(in the rows, 128 means zero)
Turns, then the turns between two rows, first turn first; the first pair answered:
turn Y:
[122  93 101 117 119 122 116 108 151 155 113 142 134 142 143 161] |-> [130  80 124 125 107 121 143 106 136 148 148 140 110 154 135 141]
[135 123 154 139 125 131 152 152 125 117 136 126 115 120 130 126] |-> [124 140 120 133 138 128 115 146 139 123 101 132 141 111 131 146]
[ 84 154  97 134 170 125  76 116  86 104 130 144 161 125 128 144] |-> [102 129 150 141 150 133 134 126  71  87 193 132 121 142 117 108]
[155 136 198 113 127 139 185 112 131 114 183  91  95 144 126  96] |-> [135 185 134  86 169 127 109 112 172 141  76  98 161 102 150 167]
turn X:
[118 131  73 129 121  96  35 111 102 121  98 142 162 105 111 121] |-> [199  80 111  82 102 132 143 150 168 168 121  94 129 124 104 147]
[172 103 157 115 108 142 181 146 116 154 190  98  78  83 148  96] |-> [ 99 146 125 152 118 116  85 111  54 117 176 141 105  69 150  71]
[105 119 105 132 121 131  81  94 107 139 108 122 131 131 112 113] |-> [154  99 146 107 123 145 149 130 151 154 124  88 103 130 120 126]
[146 107 124 114 108 129 142 117 143 158 128 117 117 140 109 141] |-> [126 148 158 119 149 109 134 129 122 116 135 125 108  98 138 139]
turn A:
[155 181 135 113 163 128 135 175 132 120  93 131 148  69 152 153] |-> [133 177  88 128 141 129  91 149 117 137  69 145 169  90 131 148]
[ 81 137 129 152 140 104  96 126 103  88 125 141 129 109 142 110] |-> [ 95 140 153 146 154 103 121 144 115  81 134 134 117  95 153 123]
[114 158 149 137 140 114 107 133  84  83 130 140  97  83 149  77] |-> [136 164 163 114 157 116 128 154 116  95 114 126  96  64 164 103]
[110 158 166 140 143 111 130 134  91  90 161 137 113 119 148 108] |-> [134 162 163 112 164 115 144 155 124 103 131 121 124  99 160 145]
turn N:
[159 158 129 131 179  92 115 164 154  78  86  89 139  76 134 156] |-> [152 152 157 142 174  86 133 164 125  52 121  89 116  79 136 130]
[ 90 143  98 132 114 112  81  90 115 135 107 123 161 136 102 117] |-> [135 135 113  94 135 123 127 125 168 165  88  98 160 117 114 158]
[118 152 125 133 149 115 100 126 129 113 100 140 146 100 149 137] |-> [133 150 145 124 154 121 126 141 141 116 104 130 135  98 155 145]

Between the rows of a pair lie two turns.
[163 120 157  89 107 150 104 151 151 114 132 105 114 114  91 150] |-> [124 139 155 114 112 138  71 135 106  86 143 125 115 112  91 127]  X, Y
[ 56 160 115 103 163 115  75  97 138 153  91 126 155 138 138 155] |-> [ 83 170 163  83 191 112 127 127 156 135 108 108 131 112 159 167]  X, X
[162 109 121 109 111 142 150 120 177 151 104 117 144 143 134 142] |-> [153 133 127 104 137 131 129 125 177 138  87 122 153 116 152 156]  N, Y
[156 115  94  77 130 152 111 146 176 168  87 122 175 145 102 146] |-> [150 137 194  89 165 136 169 170 131  87 165 119 121 109 134 106]  Y, X
[156 123 143 120 128 119 152 163 168 145 131  84 114 139 104 170] |-> [132 155 152 124 162 103 124 165 151 112 120  94 122 106 130 177]  A, X
[140 121 120 128 106 136 129 125 136 153 129 127 127 148 115 124] |-> [123 152 124 126 135 122 101 123 125 129 113 136 137 116 131 130]  X, Y
[147 103  88 156  93 124 137 119 127 145 177 121 115 142 113  89] |-> [170 135 122 125 143 118 163 158 167 135 146 104 115  90 153 133]  X, A
[120 119  95 119  92 163  68  96 133 159 113 179 108 159 122 126] |-> [141 127 180 115 114 159 146 124 127 116 172 162  62 135 145 105]  A, A
[121 116 122 148 110 134 126 116 118 126 151 137 134 157 101  90] |-> [105 152 119 148 146 116  98 121 119 104 121 143 152 122 128 107]  Y, X
[ 80 146 157 166 130 116 144 119  71  77 168 146 104 128 126  75] |-> [ 69 137  87 165 107 124  83  95  80 119 112 160 147 150 105  97]  A, X
[140 168 143 131 132 127 108 132 113 102 144 138 121 125 116  81] |-> [136 173 131 132 131 129  98 127 110 106 129 144 132 129 112  82]  N, A
[129  95 117 131  78 150 128  90 163 139 127 145 125 152  87 132] |-> [145  97 160 126  90 151 167 112 161 118 155 132  96 143  98 125]  A, A
[145 121  96 102 120 134 118 120 152 165  88 146 146 129 115 165] |-> [147 131 178 112 144 122 171 139 118 105 157 140  95 109 137 126]  Y, X
[ 70 126 115 127 117 129  64  97 109 130  78 117 128 139 102 101] |-> [124 104 119  90 116 150 115 125 168 170  67  92 127 146  99 138]  X, Y
[158  93 122 122  99 143 173 128 140 164 165 118 106 162 106 116] |-> [103 119  90 152 103 126  99  95  98 142 151 149 129 162  99 101]  X, X
[170 151 198 107 165 127 185 169 157  97 141 107 102  84 156 144] |-> [114 189 171 135 182 104 106 143 113  67 122 138 129  66 165 129]  N, Y
[157 121 146 109 128 130 132 144 191 177  87 100 105  92 109 184] |-> [140  81 147 150  71 135 141 113 135 173 153 112  77 150  70 123]  A, Y
[136 127 102  82 109 124 134 109 163 136 143  84 168 129 146 140] |-> [144 114 116  88 101 126 153 111 154 128 170  84 151 138 139 121]  Y, Y
[129 115 136 153  99 122 140 133  85 139 156 152 112 133 129 123] |-> [111 133 136 156 118 111 121 129  80 127 141 158 122 115 141 129]  A, X
[115 121  98 132 105  58 102 107  82 128 140 147 103 152 109 142] |-> [150 122 148 104 132  59 162 147 116 115 146 121  81 121 137 164]  A, A
[143 105 134 122 149 125 148 139 178 128  83 119 104 139 106  86] |-> [115 113 143 146 150 111 129 125 142 100 106 133 100 136 107  57]  N, X
[125 129 167 135 136 125 131 144 126  84 130 123 128  97 151 115] |-> [107 122 148 151 116 125 113 121 103  86 139 137 129 119 137  97]  Y, Y
[ 96 148 129 133 137 122 123 127 128 111 122 133 126 113 146 118] |-> [114 113 113 131 108 139 138 120 138 142 129 129 122 147 125 114]  Y, X
[163 144 126 117 151 127 136 127 149 135 109  90 141 119 139 154] |-> [123 145 116 157 128 121  97  94  92 104 138 117 139 143 125 107]  N, X
[167 179 139 113 143 116 143 140 161 125 153 127 125 132 139 165] |-> [164 154 102 117 113 123 130 118 160 153 144 128 133 163 110 160]  X, X
[168 119  94 133 101 133 113 134 158 157 106 125 150 108 135 169] |-> [169 127 158 144 118 126 157 150 129 103 159 126 109  88 156 138]  Y, X
[154  74 143 133  75 146 203 144 150 189 164 119  94 177 113 103] |-> [149 110 193 131 125 129 219 169 139 135 182 115  77 130 154 105]  Y, N
[160 118 131  99 141 149 173 128 150 147 112 121 132 119 146 162] |-> [129 155 135 113 165 128 132 126 125 111 100 134 142  91 164 156]  X, N
[119 149 130 135 157 127 112 132 120 113 117 129 142  96 138 134] |-> [149 131 140 119 146 140 148 146 147 128 122 111 133 102 134 146]  X, X
[113 145  94 158 111 102 111  98 127 137 134 139 134 153 129  98] |-> [150 158 124 122 146 103 150 131 174 139 115 113 128 116 158 139]  N, X
[147 141 134 110 152 126 148 154 147 126 111 113 128  98 161 148] |-> [113 158 113 128 150 118 103 130 116 111 104 132 138  97 157 136]  N, Y
[122 167 148 129 166 104 140 127 105  98 131 122 117 115 197 144] |-> [130 169 147 117 169 108 145 130 120 106 129 117 121 110 200 155]  A, N
[106 141 133 169 124 110 142 128 115 133 145 170 111 141 166 109] |-> [118 123 105 158 102 126 140 121 139 164 126 165 126 163 146 122]  X, N
[159 114 137  96 109 124 201 149 102 147 135  92 133 131 127 109] |-> [106 159  99 108 140 100 118 129  79 121  90 120 170 102 143 120]  X, N
[136 122 184 103 113 127 188 131 166 101 164  97 101 116 129 134] |-> [117 141 192 115 127 116 170 127 146  79 165 103 100  98 138 126]  N, A
[142  99 104 143 134  94 132 120 148 134  90 122 141 145 124 127] |-> [125 121 107 152 149  83 118 119 136 118  88 127 143 129 136 122]  X, X
[146 143 142 112 148 112 142 136 136 123 115 121 132 103 152 140] |-> [151 136 147 110 139 116 153 136 139 129 122 117 127 110 147 139]  A, N
[184 139 159  88 157 136 164 163 200 143  92 100 123  88 156 168] |-> [181 142 177  87 165 128 170 170 186 126 105 103 113  79 168 160]  N, A
[ 94 164 124 110 162  96  98 131 132 105 116 107 123  94 173 129] |-> [131  91 121 114  90 126 149 121 137 146 164  93  93 166 125 104]  X, Y
[ 79 145 159 159 129 101  97 121  71  73 171 156 100 109 136  83] |-> [148  74 156 130  79 140 176 134 122 137 188 120  80 161 105  96]  X, A
[112 133 184 155 140 124 135 124 127 116 157 107 153 103 126 123] |-> [136 108 174 148 119 138 153 126 146 147 158  96 152 123 110 126]  X, X
[130 114 107 140 103 131 125 111 133 146 128 131 138 151 109 127] |-> [144 105 130 134 109 135 154 125 139 142 146 122 120 148 113 123]  N, N
[135 106 117 137  88 133 125 101 129 146 124 128 129 155 108 121] |-> [107 142 128 147 117 114  98 102 105 111 122 142 135 124 127 111]  X, X
[113 142 126 122 151 124 110 141 144 115 121 133 137 105 144 138] |-> [106 117 108 138 114 130 105 117 127 130 137 139 138 141 116 114]  X, A
[159 110 116  92 120 139 128 128 146 174 101 108 130 165 135 148] |-> [156 134 174  94 152 126 154 151 132 126 131 106 101 131 159 136]  A, X
[153  96 182 106 149 126 180 138 133  98 217  90  97 122 110  51] |-> [148 148 183  82 206 109 155 161 164  84 166  88 125  65 154  99]  Y, N
[162  97 104  94 108 176 170 148 174 173  70 112 142 161 139 178] |-> [153 137 177  95 163 155 202 174 149 106 110 106 109 112 180 157]  A, X
[ 90 133 130 160 126 121 112 125  85 118 139 145 112 123 118  73] |-> [ 85 148 123 155 141 116  98 129  91 118 120 150 127 111 127  89]  A, N
[128 138 119 128 114 132 140 113 123 137 123 117 111 151 102 138] |-> [114 153 124 135 125 120 123 109 107 120 125 124 115 140 109 133]  X, X
[135  95  79 151 103 189 141  89 165 243  91  98 171 209 108 152] |-> [127 179 117 120 204 160 129 136 185 188  43  96 183 114 178 201]  X, A
[122 123 125 105 121 109 153 112 154 155  95 112 117  93 130 167] |-> [111 120 104 114 110 110 129 102 144 158  88 118 128 103 120 159]  X, X
[100 144  80 122 131 125  74 110 137 149  91 158 161 124 124 129] |-> [110 120 159 138 114 131 158 124 106 106 187 145  98 142 120  76]  Y, X
[132 137 126 105 146 126 120 133 154 132  89 119 145  89 146 161] |-> [154 108 122 104 122 141 143 135 166 155  99 110 135 120 132 159]  A, X
[131 145  96 118 138 120 105 144 188 148 117 132 154 102 132 138] |-> [ 94 157 106 141 136 107  82 124 146 118 143 152 145 101 131 102]  N, X
[153  81 133 122  92 147 168 118 132 140 156 114 111 166 111 118] |-> [165 115 151 100 134 138 177 147 160 126 131 102 114 123 145 148]  N, Y
[ 69 125  99 127 138 101 114  92 135 105 117 152 141 134 118  88] |-> [ 73 131  94 118 148 102 110  97 148 108 100 144 148 127 124 105]  A, N
[140 110 141 122 136 136 153 153 152 144 122 116 133 101 146 137] |-> [134 115 150 123 139 136 153 154 148 135 132 115 127  96 147 135]  N, A
[124 148 117 133 128 117  99 150 149 139 134 156 120  99 172 129] |-> [116 146 120 142 121 114  94 141 135 137 146 162 117 106 164 114]  A, A
[141 108 202 132 136 140 172 156 122  95 163  92 105  96 144 118] |-> [104 125 186 155 135 122 132 136  82  70 164 112 111  93 140  94]  X, A
[161 103 102 107 125 148 143 121 153 172  98 112 130 149 107 149] |-> [155 128 109 100 151 136 137 132 158 159  81 114 139 119 126 163]  N, Y
[129 154 181 120 143 113 162 122  74  81 190 123  67 106 155  88] |-> [137 124 175 125 113 124 175 113  72 100 202 118  62 136 139  79]  X, A
[182  75 123 143 102 164 139 130 166 134 118 125 103 162 106 134] |-> [184 109 142 125 143 158 138 151 181 116  93 120 109 121 138 159]  N, Y
[126 148 162 130 146 122 161 134 115 113 150 128 102 113 147 123] |-> [100 163 120 137 145 114 102 116 110 121 112 142 136 113 142 132]  Y, A
[116 164 191 164 170 119 147 130 109  47 143  99 112  65 150 146] |-> [ 93 179 162 168 173 111 108 118 101  47 124 108 135  62 151 150]  N, A
[128  91 163 140 115 140 118 136 134 121 152 159 154 178 124 105] |-> [151  97 173 117 133 142 136 154 169 132 135 142 156 157 138 131]  A, A
[150 117 167 129 127 141 168 152 132 123 155 107 103 129 139 126] |-> [140 117 171 138 124 134 162 141 114 115 165 112  99 130 134 110]  A, N
[138 151 150 126 133 128 144 139 127 113 140 140 143 105 135 121] |-> [152 129 136 123 114 138 159 137 139 143 136 134 140 128 123 127]  X, X
[156 150 159 105 144 132 149 157 165 135 153 131 106 132 123 169] |-> [118 143 134 143 105 129 103 116 112 127 175 158 109 169  95 123]  N, X
[136  99 138 135  95 143 150 121 112 126 157 133 106 165  98  87] |-> [ 91 137 112 147 119 123  83 104  86 109 122 155 138 138 112  94]  X, N
[147  94  91 133 110 134 114 108 164 165 118 110 115 141 121 122] |-> [144 130 111 121 155 121 106 129 174 146  97 108 123  97 158 141]  X, A
[ 87 161 170 143 151  97 145 138 108  84 132 144  89  97 119 127] |-> [ 90 170 164 141 159  96 143 141 120  87 119 140  95  89 123 140]  A, N
